In the rows, zero is written as 128.
One hidden turn or mirror swaps the rows below in pairs. Which row is each named row swapped with?
The rows were stretched afterwards, more along some directions than others.
bek: [139 137 146 116 145 150 134 113 122 151 161 113 130 161 143  86 135]
faf: [132 118 123 131 123  98 125 104 148 146  95 139 114 145 112 126 127]
Loko: [139  89 111 153  97 149  97  98 133 149 134 151 119 147 125  71 118]
difiz: [141 107  97 140  88 103 156  99 135 153  94 161 134 145 100 131 115]
Dok: [139  99 110 149 104 151  86 101 127 146 133 141 121 137 134  83 112]
fip: [133 134 145 124 159 147 124 125 126 149 160 121 132 150 146  89 133]
bami: [136 147 144 110 144 158 151 111 123 149 167 112 132 157 144  68 140]
zak: [146 132 126 129  88 144 154 112 119 150 118 133 133 135 162  62 118]
vaz: [151 130 143 135 100 153 140 112 121 146 122 135 130 138 168  73 121]
Dele: [142  90 128 150  70 129 124  95 149 143 109 133 110 156 147  57 127]
gimal: [152 105  98 147 104 110 152  85 142 160  99 167 140 152 109 131 101]
dasi: [134 111 113 133 112  98 125 104 139 140  90 129 117 148 104 137 122]
neke: [151 104 100 143  98 112 152  91 140 157  94 163 137 146 109 133 113]
zom: [152 102  96 145 105 107 134  92 150 156  95 171 138 150 103 138 102]
Gozog: [132 110 120 139 110 100 133 101 139 148  92 125 118 148 105 142 122]
Buru: [135 141 153 114 158 155 138 123 133 147 164 110 132 154 143  85 140]
magob: [132 112 118 132 114 101 126 102 145 140  93 130 114 150 105 131 121]
Ruzo: [128 139 147 119 161 146 116 126 136 144 155 122 131 142 135  84 132]
nabul: [146 118 136 133  75 141 146 117 112 151 108 141 121 141 157  64 131]
zovon: [140  91 113 157 106 147  82 101 139 147 133 153 110 140 123  90 110]
nefi: [140 105 118 137 116 101 126  99 149 150  91 134 113 149 113 124 121]
Zapu: [151 136 133 130  89 151 171 104 109 152 127 121 137 156 165  70 127]
tubub: [137  92 142 152  79 131 101  99 163 152 106 141 104 152 151  72 119]
Panot: [155 128 123 131  95 142 143 104 128 161 125 146 130 150 165  76 109]
runa: [127 134 157 121 149 156 117 123 130 135 160 116 121 151 137  83 130]
gug: [150 111 100 147  97 115 145  95 135 144  93 164 133 142 107 127 105]
voso: [135 104 115 132 102 107 119 101 145 140  88 126 112 148 107 131 124]
kadok: [131  93 118 143 102 139  89 120 138 150 128 150 107 141 130  87 127]
fiset: [134 111 119 137 103 108 133  98 141 146  91 123 110 148 112 128 123]
Nudam: [151 140 130 124  94 152 143 115 116 145 115 132 132 141 164  66 118]
Soz: [132 113 135 131 122 108 118 107 151 142  99 129 112 147 107 135 128]
ruti: [138  85 130 148  67 124 115  98 148 154 109 132 106 154 154  59 127]
Dovok: [150 102 100 139  95 114 159  87 143 159  97 161 137 153 111 124 114]
levut: [144 126 138 123  86 152 156 109 120 159 127 131 128 151 173  55 124]
zopi: [152 129 133 138  94 149 135 115 126 141 124 130 131 145 161  60 116]
dod: [128 122 154 124 150 137 127 128 133 145 155 126 120 155 132  83 142]
zegir: [133  98 105 149  91 148  86 100 129 141 128 161 113 139 127  76 102]
boro: [134  94 140 137  85 133 108 107 163 160 115 151  99 155 164  54 130]
kel: [131  99 151 142 102 128 116 104 162 155 124 130 108 150 159  79 135]
kiguf: [147  96  95 147  88 107 148  98 138 156  87 162 138 148  96 135 110]
sosil: [138 131 154 122 141 170 110 119 132 145 159 113 120 147 146  67 137]
tino: [140  87 114 148  93 146  87 102 133 141 125 143 113 144 119  79 125]
Kugis: [136  99 134 143  86 138 128  92 155 155 128 132 118 158 160  54 118]
kuv: [127 140 155 122 149 152 126 123 133 150 154 110 123 153 141  94 138]
ton: [148 144 127 124  93 137 155 115 111 145 120 122 139 144 158  75 128]
pumo: [153 103  96 145 101 117 145  88 147 149  96 164 137 150 110 125 108]

gimal pairs with Gozog
dod pairs with nabul
magob pairs with neke

